(in the rows, 128 means zero)
One hidden turn or mirror swaps the rows below in pairs. Which row is each named row swapped with?
The rows were stretched afterwards, more along some directions than others.
suno: [168 127 115 122 145 127 130 152 110 146 102 135 131 151 169 156 114 121
 120 171 146 126 106  97 128]
Guz: [146 146 107 141 103 147 148 160 125 114 137 121 118 136 135 134 113 121
 135 108 128 135 136 106 127]
lota: [172 145 115 119 107 166 145 174 143 155 108 123 134 147 144 121 104 148
 113 152 147  91  91 122 123]
vedol: [164 129 160 152 122 146 135 105 105 149  86 129 140 134 135 153 117 133
 126 146 177 121 128  96 121]
gituv: [157 153 128 114  92 177 153 145 150 128 106 107 130 157 157 112 124 115
 140  93 140 134 127  76  98]
rinal: [138 127 139 121 140 134 137 118 139 152  91 113 155 138 159 139 114 118
 125 151 163 110 125 113 135]
rabar: [146 125 138 112  97 136 122 119 125 136 101 135 163 131 159 118 128 109
 125 142 156 119  96 114 125]
gemav: [147 135 147 106 127 124 162 155 142 146 114 135 167 155 146 119  95 129
 123 155 153 116  97 103 140]
Vazir: [125 131 144 133 107 162 141 111 151 147 112 111 113 139 148 114 135 151
 130 120 152  87 117 131 117]
bip: [152 131 127 106 104  98 144 113 155 116 132 110 128 134 144 139 130 156
 135 145 149 132  84 117 140]
Luse: [178 118 170 112 109 153 167 122 122 161 106 116 145 174 152 117 121 112
 115 133 176 120 121  84 110]
tav: [161 128 154 126  83 162 147 111 137 140 102 120 122 145 149 110 128 121
 140 135 154 107 124 125 101]
Sis: [152 143 115 113 134 132 127 142 110 131 105 125 126 130 151 130 110 119
 149 145 140 128 123 112 133]
fik: [160  97 126 129  99 149 133 116 141 150 142 111 119 157 170 111 122  76
 135 127 138 118 146  91 118]
mem: [126 133 134 124 115 118 152 118 152 134 151 101 122 159 152 140 127 122
 138 107 154 135 118 103 144]
med: [143 110 117 110 117 118 157 138 125 109 129 119 126 149 148  99 132  75
 132 107 131 165 144 104 124]
tam: [137 130 132 106 109 151 136 169 153 146 116 137 146 149 156 125 121 136
 107 158 163  86  98 114 110]
sovo: [135 140 117 132 107 133 112 126 132 118 145 130 136 127 128 144 119 154
 117 122 125 126  98 143 136]
Gupap: [151 129 153 150 102 131 151  91 126 139 138 101 115 146 130 120 141 111
 131 108 155 148 153 128 150]
duv: [128 108 134  95 123 139 146 136 136 156 126 124 143 162 172 144 127 101
 135 139 153 107 117  92 126]
feseg: [146 110 141 145 103 183 141 136 133 134 116 122 125 136 134 135 144  99
 123 114 146 117 154  95 100]
tad: [158 150 114 121 134 122 121 128 138 126 128 136 148 116 149 130 114 143
 133 139 132 137 104 121 122]
ler: [144 131 114  92 125 115 174 146 156 130 120 107 141 160 155 116 126 153
 143 150 145 124  78 101 142]
Totuv: [158 124 117 119 128 119 126 149 122 129 133 134 120 133 168 142 108 112
 137 126 153 137 114  89 124]
sugi: [141 111 102 116 134 138 136 165 110 120 127 144 125 137 146 127 125 106
 119 141 113 143 121 132 121]
geke: [155 119 143 131 134 131 147 120 109 141 104 133 164 130 146 125 141 120
 125 157 151 114 111 146 128]
Ril: [151 134 129 109 128 125 123 122 134 152 106 116 141 163 166 137 117 135
 133 145 164 109 117  96 122]
Lopu: [161 139 135 129 136 112 162 116 132 116 114 133 142 128 152 155 129 160
 146 152 156 127  73 114 128]
Dumer: [181 126 135 141  95 166 162 130 140 124 117 121 124 152 148 139 137 130
 125 146 148 120  93 112 106]
Ruto: [154 116 111 124 104 148 123 159 133 152 113 156 159 162 132 124 111 123
 101 136 137 104 106 116 108]
Gepi: [113 122 136 116 121 129 129 140 125 129 105 128 133 125 136 139 115 154
 125 135 148 115 125  95 127]
vorop: [121 110 130 107 113 136 156 141 130 124 108 122 169 136 145  83 121  89
 123 122 131 127 136 123 127]
Giket: [125 117 124 132 108 174 136 145 119 137 118 139 123 141 145 123 127 115
 123 132 148 110 143 127 122]
gigen: [151 138 139 145 127 156 155 151 103 136 119 138 122 144 127 140 136 115
 137 107 151 133 132 122 116]
vod: [165 115 142 128 112 162 142 159 138 163 120 143 134 143 148 133 109  93
 119 143 134 113 129  94 104]
libo: [153 128 121 107  90 149 135 155 163 130 143 128 158 158 150 109 136 104
 126 107 137 120 127  88 112]
mukom: [144 149 138  98 110 125 159 124 143 120 117 110 139 149 139 120 117 122
 124 110 137 124 139 112 135]
fug: [153 139 109 114 118 136 136 126 170 134 119 112 116 144 168 120 132 169
 143 151 144 100  85 117 118]
pebet: [160 113 128 126 101 157 137 142 111 150 136 132 127 149 149 124 129 140
 125 125 144  95 120 135 121]
Latik: [172 131 124 123  96 150 134 143 148 141 102 130 135 146 140 138 107 148
 110 162 147 117  81 110 111]
fozo: [163 131 109 129  85 123 151 131 164 137 130 125 136 142 164 120 146 149
 134 149 148 108  60 146 115]
mazo: [160 116 157 115 105 116 137  87 156 142 128 101 160 143 160 104 133 140
 130 147 172 101  99 127 144]
tuf: [157 137 119 131 109 153 133 125 123 160 100 120 149 158 151 121 109 137
 126 145 179 107 100 117 139]
dodiv: [130 152 124 120 127 154 142 141 162 127 105 139 143 122 150 120 138 145
 135 153 137 120  92 139 114]
sata: [145 132 121 120 131 121 153 114 105 131 125 121 147 147 146 138 143 135
 142 140 149 142 113 117 149]
zub: [134 102 148 105  99 144 146 128 126 128 134 112 132 157 167  94 129  73
 133 107 135 150 167  77 121]
Kepes: [124 136 133 115 104 162 156 140 140 113 126 117 117 150 119 130 144 106
 120 104 150 131 142  90 119]
nuf: [170 144 116 116 109 127 160 143 149 123 111 122 132 125 150  91 116 119
 143 128 137 137 105 121 103]
budos: [123 140 138 145 103 112 142  82 121 110 136 123 126 132 132 127 148 136
 151 109 151 138 130 138 149]
dig: [166 103 127 142  83 156 136 127 135 173 138 133 159 157 137 110 125 121
 108 156 161  97  91 136 122]
vikov: [175 138 145 107 110 116 144 133 139 143 121 127 159 149 142 109 117 128
 123 135 158 105  98 113 133]
tas: [139 117 121 119 110 149 116 117 135 148 108 133 163 136 153 108 113 105
 135 129 141  94 142 108 134]
zod: [148 136 113 123 139 128 121 146 111 143 123 144 133 135 147 127 110 172
 125 139 143 116 108 136 130]
dezo: [157 129 144 136 103 167 121 141 140 148 101 138 148 118 143 126 124 126
 115 137 144 112 140 106 103]
Vebur: [147 132 123 121 125 114 158 129 111 122 101 135 127 137 148 138 120 151
 145 121 138 125  95 128 130]
Susak: [167 120 142 131 115 126 137 133 119 155 108 139 150 144 171 128 136 101
 117 157 151 125 107  99 106]
Bivos: [165 147 159 129  96 137 122 103 136 156 105 132 181 135 146 138 119 127
 130 153 175 107 102 128 135]
mol: [146 113 150 133  88 118 118  84 127 123 135 104 142 144 147 118 136 111
 126 115 132 126 146 105 153]
kapu: [131 118 129 116 136 115 163 108 137 111 104 114 146 162 140 112 132 135
 137 127 152 121 108 113 155]
tana: [125 136 129 128 103 152 144 165 131 119 139 142 140 135 135 109 145 124
 127 126 120 136 126 119 120]
tezo: [129 115 132 115 118 107 125 119 135 138 131 137 119 114 157 137 133 135
 139 160 153 117 108 125 118]
Sidob: [166 120 134 140  85 158 139 109 130 127 149 102 124 156 141 129 134  97
 142 101 142 131 144  95 115]
zale: [125 110 133 132 147 145 164 136 136 151 109 128 144 133 142 131 131 111
 123 155 161 114 110 137 133]
lir: [158 104 136 136 105 146 147 133 149 172 130 144 133 153 144 131 139 125
 109 158 155 101  92 122  92]
Nezok: [160 121 138 109 124 134 155 126 148 136 125 127 160 149 129 110 138 122
 127 142 165 116 113 127 146]
Kun: [141 106 120 149 121 117 144 104 110 133 131 114 123 150 143 121 138 110
 146 113 150 139 151 105 147]

Swapped with pebet: tuf
Swapped with mazo: Kun
Swapped with nuf: tezo
Swapped with Sis: tav
Swapped with sovo: Ruto
Swapped with zale: dezo
Swapped with Kepes: mukom

One hidden turn or mirror swaps the rows below in pairs. Which row is each named row swapped with?
The rows were stretched afterwards, more along some directions than others.
Seg: [ 89 107 109 142 144 132 132 101 163 145 157 101 174  51 137 122]
supog: [ 67 103 107 122 141 112 106 123 141 143  90 138  96 102 116 106]
natis: [ 96 102 127 158 163 115 145  84 146 168 123  95 142 131 135 106]
retes: [ 92 111 110  97 158 103 115 151 134 118 116 144 109  70 105 128]
pib: [ 85  95 116 148 159 114 143  93 146 172 126  99 143 126 144 104]
liri: [ 84  99 112 146 174 114 117 108 128 139  78 154  97 140 135 104]
Zanof: [ 99 128 125 154 151 142 100 103 129 117 140  83 163  68 136 141]
bas: [ 79  82 104 138 152 116 131 107 164 164  93 167 102 114 121  98]
nivu: [ 85 115 103 121 155  96 115 137 120 119 103 133 146  77 142 104]
nug: [ 74  87 107 133 160 114 125 110 155 160  91 157  94 124 125 108]
tave: [ 72 101 101 111 147  94 119 145 141 127 104 135 144  62 123  99]
keriz: [ 86 108 105 127 116 123  98 132 139 148  86 162 102  88 140 122]
pidir: [ 94 127 128 162 153 128 101  99 121 117 125  75 146  86 142 145]
Balib: [100  93 107 134 126 122 104 139 137 155  86 165 105 125 138 129]
vasad: [106 107 119 149 149 140 124 109 158 144 156 107 169  63 120 128]
buvum: [ 85 131 121 130 160 109 128 102 146 123 129 109 128  57 124 125]
Zage: [ 67 100 114 130 148 115 107 120 147 145  92 135  93  98 110 114]
nuvov: [ 64  93 109 110 144  99 122 137 157 148 100 147 111  85 106  98]
gibav: [101  88 115 138 144 121 116 128 132 170 102 136 119 139 136 115]
Tup: [ 74  88 107 144 164 115 123 101 148 154  84 158 100 127 131 101]
kivi: [100 116 116 147 152 135 119 106 147 134 156  91 169  55 138 134]
kila: [ 93 105 110 140 145 134 138 106 163 153 156 118 159  55 126 123]
Gar: [ 77 102 106 149 172 107 109 112 119 128  71 144 105 136 150 102]
zovu: [ 86  92  99 130 144 132 133 110 173 157 138 149 147  64 116 105]
tudus: [ 98 115 120 106 168 101 124 137 137 121 125 133 110  69 102 129]
Nos: [ 66  81  97 143 165 124  90 134 138 121  84 144 129 111 135  99]
vago: [ 76 108 132 157 172 103 152  75 145 151 127  83 149 100 134 103]
Bilop: [ 88 126 122 116 161 105 131 114 145 123 134 115 124  53 110 124]
pek: [ 80 123 107 120 154  97 120 140 119 118 105 130 143  78 128 108]
Tapo: [ 64 120 106 145 135 124  98 103 146 115  97 134 130  53 132 121]
demeb: [ 74 129 113 149 135 135  98 100 147 120  98 137 123  62 120 121]
Zore: [ 84  94 115 152 157 112 147  92 146 174 124 100 148 127 148 101]
Muman: [101 130 118 149 148 141  96 103 125 115 134  88 161  73 142 140]
dun: [ 90 108 111 143 144 130 132 100 162 146 152 107 170  53 139 123]
zag: [ 99 101 128 162 162 124 141  96 137 171 124 101 144 140 135 108]
nugi: [ 48  97  91 153 162 125 100 110 132 118  86 129 148  96 149  91]
Kapim: [ 98  94 122 149 155 121 135 105 137 175 112 116 131 147 140 113]
nopo: [ 73 123 119 144 151 130  83 100 125 113 106  89 119  90 128 139]
Mit: [ 81 132 124 133 163 107 140  93 143 126 137  98 133  58 115 120]
miren: [108  99 107 126 127 131 107 141 134 164 101 155 105 130 127 122]
Sizaz: [ 94 134 120 142 153 126  95 116 113 113 125  79 128  96 138 138]
fes: [ 50 116 100 162 153 130  99  90 149 110 100 126 150  62 140 103]
fuler: [ 64  84 101 133 169 119  99 130 130 122  92 134 129 111 137 106]
Romu: [ 83 102 124 153 163 117 142  86 150 167 127  96 145 122 142 105]
lof: [ 94  87 113 133 145 114 118 130 128 168 102 129 117 133 145 119]
pabu: [ 85 101 109 140 151 129 132 103 169 150 153 114 166  53 133 122]

Swapped with tudus: liri
Swapped with Tup: Bilop
Swapped with Zanof: gibav
Swapped with Mit: bas

One hidden turn or mirror swaps the rows below in pairs. Which row is each named row swapped with?
The rows were stretched afterwards, more along some directions than others.
biz: [155 111 113 107 114 149 103 147 125 110 125  77 121 151 141 180 126  97
  95 115 139 106 187]
sep: [142 105 117 118  83 127 143 171 133 117 144  98 108 141 147  96 128 170
 119 130 177  87 140]
Daz: [127  96 118 123  99 142 139 133 146 104 148 146 106 126 119 139 112 128
 124 109 153 143 159]
Muze: [122 133  96 119  92 104 101 128 136 131 152  72 111 119 167 152 147 100
 125 175 124 157 178]
Vosam: [120 161  74 101  96 108 136 124 165 112 153  63 110 131 137 141 149 132
 130 102 140 112 167]
Faku: [147  95 125 117  81 132 138 166 136 115 142 103 106 133 149 103 120 169
 115 125 172  89 142]
Vol: [136 100 122 126  93 130 140 173 142  99 137 105 116 141 145 109 121 174
 123 123 169  88 138]
metas: [121 134  79 109  67 107 113 132 151 112 156  57  94 133 167 144 151 121
 121 162 150 144 186]
Limi: [138 101 115 129  98 121 140 180 139  90 135 106 117 138 145 108 131 179
 123 139 175  88 141]
lapi: [143 101 126 120  90 132 138 171 130 111 134 104 117 141 159 104 130 170
 118 138 175  86 145]
baviz: [115 146  81 115 106 121 134 141 168 118 147  74 131 145 157 155 137 129
 134 116 138 115 169]
Lagi: [107 127  73 133  81 100 114 142 155 108 153  81 105 123 156 133 149 134
 143 173 135 153 175]
Zuz: [156 107 120 113 115 148 104 150 113 112 130  76 124 148 149 169 133  91
  84 123 142 109 192]
zim: [131  93 118 126  98 141 140 135 153  96 146 149 107 122 116 142 106 141
 124 109 156 134 152]
noruk: [125 116  99 106 108 123 125 129 156 122 142  81 118 139 142 157 132 129
 119 133 140 111 176]
laru: [122 134  61 139  99 118 120 173 128  76 136  73 127 145 150 138 154 130
 131 121 146  98 164]
begug: [114 139  89 114 111 116 145 145 149 114 142  73 133 149 131 143 142 142
 126 113 157  96 155]
Ziban: [103 137  83 124 100  87 101 145 141 120 141  72 109 122 156 144 148 124
 135 170 133 135 166]
Keguz: [125 141  67 129 104 113 118 167 126  87 126  70 126 141 152 141 149 130
 130 110 149  95 148]
bula: [139 103 113 126  85 134 148 176 139 103 137 105 110 138 149 102 127 180
 124 130 177  85 144]
faf: [125 148  57 128  92 125 138 167 140  76 133  80 124 147 151 141 152 140
 126 100 158  98 155]
zolak: [140 132 110 102 102  97  97 123 137 121 149  63  94 118 130 156 152 107
 107 172 129 139 191]
pevo: [119 124  99 113  81 109 108 134 128 125 152  62 101 122 150 139 148 105
 119 161 137 151 186]
nibib: [130 155  74 119 110 132 132 149 132  76 131  80 126 140 146 142 149 118
 131 108 142 112 165]
zema: [116 135  65 145 116 122 123 177 127  82 132  82 140 156 138 137 150 127
 136 108 143  94 149]
lateb: [130  91 111 129  85 157 146 127 156 103 151 144 112 122 136 145 103 127
 122 104 152 149 166]
pize: [125 136 111 119 120 130 139 124 134 132 145  88 140 140 141 141 145 131
 115 138 153 115 160]
sako: [129 145  64 137 111 120 125 166 125  82 127  89 141 150 158 145 154 134
 127 139 161 105 153]
Fopa: [153 109 127 112 126 148 102 154 115 110 124  73 127 151 137 160 132  99
 101 117 131 102 186]
Veza: [144  95 123 129  86 129 138 182 132 106 134  97 121 142 159 110 130 172
 115 144 180  83 144]
Nes: [126 129  96 108 117 117 135 122 146 127 151  78 129 148 141 157 132 127
 109 119 159  95 154]
zevop: [155 119 118 104 103 145  92 150 113 117 129  54 108 146 159 173 128  76
  96 116 136  98 202]
kufib: [116 129  86 122  79 102 109 143 140 114 161  56 101 123 149 140 157 110
 125 144 146 146 189]
tem: [125 149  72 126 100 121 124 154 125  84 129  87 121 138 141 138 153 124
 138 110 141 116 147]
dif: [127 143  89 111 109 121 141 131 151 126 153  82 134 146 137 153 143 141
 110 129 163 111 163]
rana: [111 130  84 123  87  94 114 136 129 127 157  68 109 131 155 130 157 117
 125 172 145 139 172]
Kefar: [120 154  72 136 121 127 128 152 119  84 137  88 141 141 139 157 147 118
 130  99 151 103 147]
Fav: [160 113 119 112 110 155 100 155 112 117 131  60 122 154 152 167 136  92
  93 123 141 100 195]
ven: [132  96 125 123  95 144 137 123 143 108 147 150 110 123 130 139 105 132
 119 117 147 146 148]
disad: [122 152  63 134 108 126 124 160 128  81 131  82 128 142 147 149 155 121
 135 104 148 108 157]
gok: [115 127  92 128  68 119 121 145 147 108 157  57  98 128 148 131 157 118
 134 149 145 147 188]
Baza: [154 100 114 116 103 161 105 152 122 114 135  67 126 157 154 167 125  76
  99  96 142 106 199]
vopud: [156 114 120 114 102 156  97 159 114 110 139  53 118 152 151 169 133  91
  95 121 141 106 202]
das: [136  97 120 127  94 144 140 124 145 103 156 141 105 123 122 145 117 132
 118 113 157 150 168]
mig: [119 134  92 106  93 127 131 130 160 143 149  68 119 146 147 150 123 125
 120 105 141 103 160]
Pela: [146 114 112 120 111 157 108 143 114 116 131  88 136 156 152 167 132  83
 103 107 130 115 186]
gebu: [144 113 113 118 113 151 101 152 114 113 125  84 135 154 156 157 139  89
 105 117 130 117 188]
komed: [113 133  83 111  95 125 140 137 160 123 154  72 122 156 146 143 140 129
 125 112 152 112 180]
niduz: [122 126  92 124  94  93 104 139 143 121 148  76 110 119 153 133 150 123
 126 181 137 142 174]
tef: [164 117 132 101 115 147 102 142 104 110 131  65 117 147 136 164 137  76
  94 123 136 104 188]
puf: [127 119 110 110 104 127 130 131 148 139 142  82 128 148 150 143 133 125
 121 113 144 102 161]
Rovol: [128  93 111 128  87 149 143 128 152 103 155 142 102 125 123 139 104 127
 128 102 149 140 157]
Kolav: [128 152  63 123 108 126 127 151 131  95 137  74 122 144 147 155 133 119
 124 106 147  90 158]
zek: [150 110 110 116 112 153 108 146 121 108 132  81 130 154 145 167 132  92
  99 103 133 102 196]
tol: [116 128  76 111  67 101 120 137 150 117 150  62  94 125 158 130 151 133
 136 145 142 125 166]
gugi: [117 135  64 146 109 122 118 182 128  77 130  73 135 152 156 136 152 129
 136 121 142  99 164]
loda: [123 133  93 110  97 125 134 129 169 125 146  81 122 142 140 146 133 125
 128 105 140 114 170]
Muka: [124 137  90 119  85  93 106 140 134 116 150  66 107 124 159 143 159 134
 120 193 144 142 180]
rore: [116 128  89 115 102 124 137 126 162 120 160  73 123 139 134 157 127 120
 123  88 141 112 173]
tufas: [143  92 124 114  82 154 142 117 149 113 153 144 101 121 129 139 104 123
 115 102 149 148 161]
Rupur: [141  87 130 121  87 153 138 131 138 111 147 138  99 123 125 138 109 124
 116 108 154 134 163]
guben: [109 131  69 148 111 118 126 180 129  75 119  88 137 148 147 130 148 143
 142 125 146 103 144]
lako: [145 106 116 127  83 128 143 167 137 105 149  97 110 138 149 108 135 177
 117 138 180 100 152]
rit: [148 101 128 114 105 162 112 148 114 123 119  84 131 156 151 152 125  94
 101 105 134 106 177]

Swapped with Muze: baviz
Swapped with tol: noruk
Swapped with lako: das

